These views show one set of named points, seen from different sides, and a view may be mirrored.
A view may leave some points out, and in a few views one point is out of place. Which views, in the order they come, and which point in each? Write - if none.

-- scene 1 --
(in the rows, 128 means zero)
view 1:
  j_939 [120 132 129 139 117 132 111 136 132 113]
  j_460 [ 98 127 125 111 123 133 119 146 121 139]
  j_29 [123 129 136 143 117 136 111 126 133 115]
  j_198 [117 140 129 133 117 127 112 136 132 116]
  j_253 [123 130 130 143 117 126 109 133 135 119]
  j_373 [105 120 129 112 119 132 122 146 122 133]
  j_498 [103 112 130 118 125 135 115 148 128 123]
view 2:
  j_498 [141 129 160 132 126 114 141 162 142 178]
  j_422 [150 148 147 121 131 135 141 151 142 165]
  j_460 [143 126 167 120 117 125 132 153 146 168]
  j_888 [153 165 140 121 132 126 154 151 142 173]
  j_253 [154 159 139 129 115 121 155 150 141 177]
  j_919 [146 131 164 124 125 122 134 162 144 178]
  j_939 [150 155 141 126 123 119 156 148 144 175]
view 3:
  j_339 [135 130 113  96 110 123 138 110 120 119]
  j_422 [138 160 131 104 129 125 127 109 131 122]
  j_460 [131 147 106  94 102 121 142 110 110 110]
  j_939 [141 154 129 108 126 120 132 117 135 123]
  j_29 [138 154 138 114 127 124 126 116 129 129]
  j_270 [129 139  99 101 102 124 147 112 122 107]
  j_498 [135 132 113  99 104 126 134 111 125 119]
  j_253 [138 155 128 107 133 125 132 115 134 129]
view 4:
  j_460 [ 58 121 138 132  55 184  88  36 120 136]
  j_29 [ 71  97 128  94  45 184 100  13 115 133]
  j_253 [ 69  97 129  97  50 192  98  16 121 123]
  j_919 [ 62 113 142 131  57 185  92  24 125 141]
  j_339 [ 52 115 137 121  56 187  95  23 132 142]
  j_498 [ 54 111 144 122  56 186  94  21 129 146]
  j_270 [ 61 119 146 133  64 183  82  29 133 136]
  j_373 [ 57 114 140 133  54 184  95  27 120 137]
  j_939 [ 66  98 134  97  47 187  93  18 119 126]
  j_198 [ 67  99 134 103  44 191  87  23 115 124]
  j_422 [ 66  97 131 103  43 186 100  16 114 121]
view 5:
  j_919 [120 115 150 124 112 169 125 125 143 117]
  j_29 [142 120 135 149 122 145 129 116 142 132]
  j_198 [139 124 142 142 115 152 116 111 148 132]
  j_939 [137 123 136 144 120 149 123 110 147 131]
  j_498 [117 122 149 127 121 168 133 123 146 119]
  j_422 [145 114 140 142 118 150 126 109 146 135]
  j_253 [136 115 134 148 121 149 123 112 150 138]
  j_339 [120 121 149 130 124 174 133 124 151 121]
  j_460 [128 120 151 125 107 180 121 128 150 117]
  j_888 [143 118 140 142 114 140 120 108 138 131]
Views with a point moved: view 2
  moved in view 2: j_422

-- scene 2 --
view 1:
  j_578 [106 180 156 206]
  j_356 [133 170 167 217]
  j_297 [106 169 158 216]
  j_39 [136 173 158 216]
  j_501 [134 162 172 217]
  j_949 [131 162 170 222]
  j_833 [155 181 158 222]
  j_907 [127 165 167 219]
  j_413 [150 178 164 228]
  j_665 [146 183 169 229]
view 2:
  j_907 [118 139 151 104]
  j_949 [120 138 144 104]
  j_562 [115 139 139 103]
  j_297 [112 154 166  97]
  j_578 [112 147 180 100]
  j_413 [141 127 149 113]
  j_501 [117 132 145 106]
  j_833 [142 122 154 121]
  j_426 [141 128 156 124]
view 3:
  j_297 [102 162 110 131]
  j_426 [116 129 140 140]
  j_539 [106 168 115 120]
  j_356 [113 138 120 126]
  j_907 [113 142 115 128]
  j_39 [118 139 114 127]
  j_562 [121 137 105 127]
  j_665 [104 121 130 132]
  j_578 [ 98 167 122 125]
  j_949 [116 137 111 129]
view 4:
  j_501 [124 147 130 125]
  j_413 [145 140 142 119]
  j_907 [128 152 132 134]
  j_297 [128 164 129 153]
  j_356 [133 148 129 130]
  j_39 [126 148 132 129]
  j_426 [148 131 141 127]
  j_949 [124 152 134 128]
  j_539 [128 161 117 155]
view 5:
  j_578 [121 135 116 121]
  j_426 [133 160  77 115]
  j_356 [135 158 102 109]
  j_833 [139 162  77 116]
  j_501 [133 166 105 103]
  j_665 [148 156  85 109]
  j_413 [141 161  82 108]
  j_297 [121 139 117 107]
  j_907 [130 156 106 104]
  j_539 [118 142 123 116]
  j_949 [132 161 105 100]
  j_39 [131 162 105 103]
Views with a point moved: view 1
  moved in view 1: j_39

-- scene 3 --
view 1:
  j_855 [160 153 114 134 147  64 123 150]
  j_740 [143 152 133 125 131  89 143 130]
  j_466 [159 120 141 118 148  77 124 143]
  j_688 [151 156 121 135 135  79 125 139]
  j_143 [156 146 125 128 146  73 129 145]
  j_106 [148 138 142 123 158  88 139 146]
view 2:
  j_855 [127 126 112 159 196 119 112 129]
  j_106 [129 121  88 152 160 130 114 122]
  j_994 [121 106  84 144 175 117  97 137]
  j_688 [125 119  98 164 188 121  92 126]
  j_143 [126 124  99 160 183 120 109 125]
view 3:
  j_688 [ 70 146 127 158 139  98  87 132]
  j_143 [ 89 147 132 155 137  99  90 127]
  j_106 [ 92 156 130 144 119 105  90 111]
  j_466 [ 98 150 150 160 128  97  85 106]
  j_855 [ 93 143 127 163 144  99  92 142]
  j_740 [ 62 147 127 139 135  98  86 113]
  j_994 [ 74 145 116 129 137 102  92 122]
view 4:
  j_143 [142  91 164 119 155  94 169 157]
  j_688 [152  86 169 109 147 103 169 149]
  j_994 [148  73 158 130 140 113 164 163]
  j_855 [148  94 156 113 156  83 166 146]
  j_106 [134  84 174 130 158 101 163 177]
  j_466 [125 104 178 122 165  97 180 170]
view 5:
  j_994 [195 152 180 136 131 165  82 164]
  j_106 [184 137 195 140 106 160  87 154]
  j_740 [190 153 185 141 135 166  86 144]
  j_143 [179 150 183 124 113 165 102 154]
  j_688 [183 164 181 122 124 165  97 145]
  j_466 [170 130 194 138 105 167 106 141]
  j_855 [177 158 177 111 110 165 108 159]
view 6:
  j_994 [ 52 106  97 121 143 168 137 143]
  j_143 [ 58 102 101 130 121 148 131 155]
  j_855 [ 72 107 104 124 115 142 130 158]
  j_688 [ 63  99  85 120 126 149 127 153]
  j_740 [ 45  98  81 125 142 163 131 148]
  j_106 [ 38  90 108 135 122 160 135 143]
view 7:
  j_106 [112  83  95 136 131  84  98  91]
  j_143 [121  88 120 142 129  97  94  94]
  j_855 [127  88 133 140 138 104  95  92]
  j_466 [114  77 113 143 112  82 111  83]
  j_688 [119  98 110 148 129  98  81 103]
  j_740 [112  99 102 152 117  92  76 101]
Views with a point moved: view 7
  moved in view 7: j_688
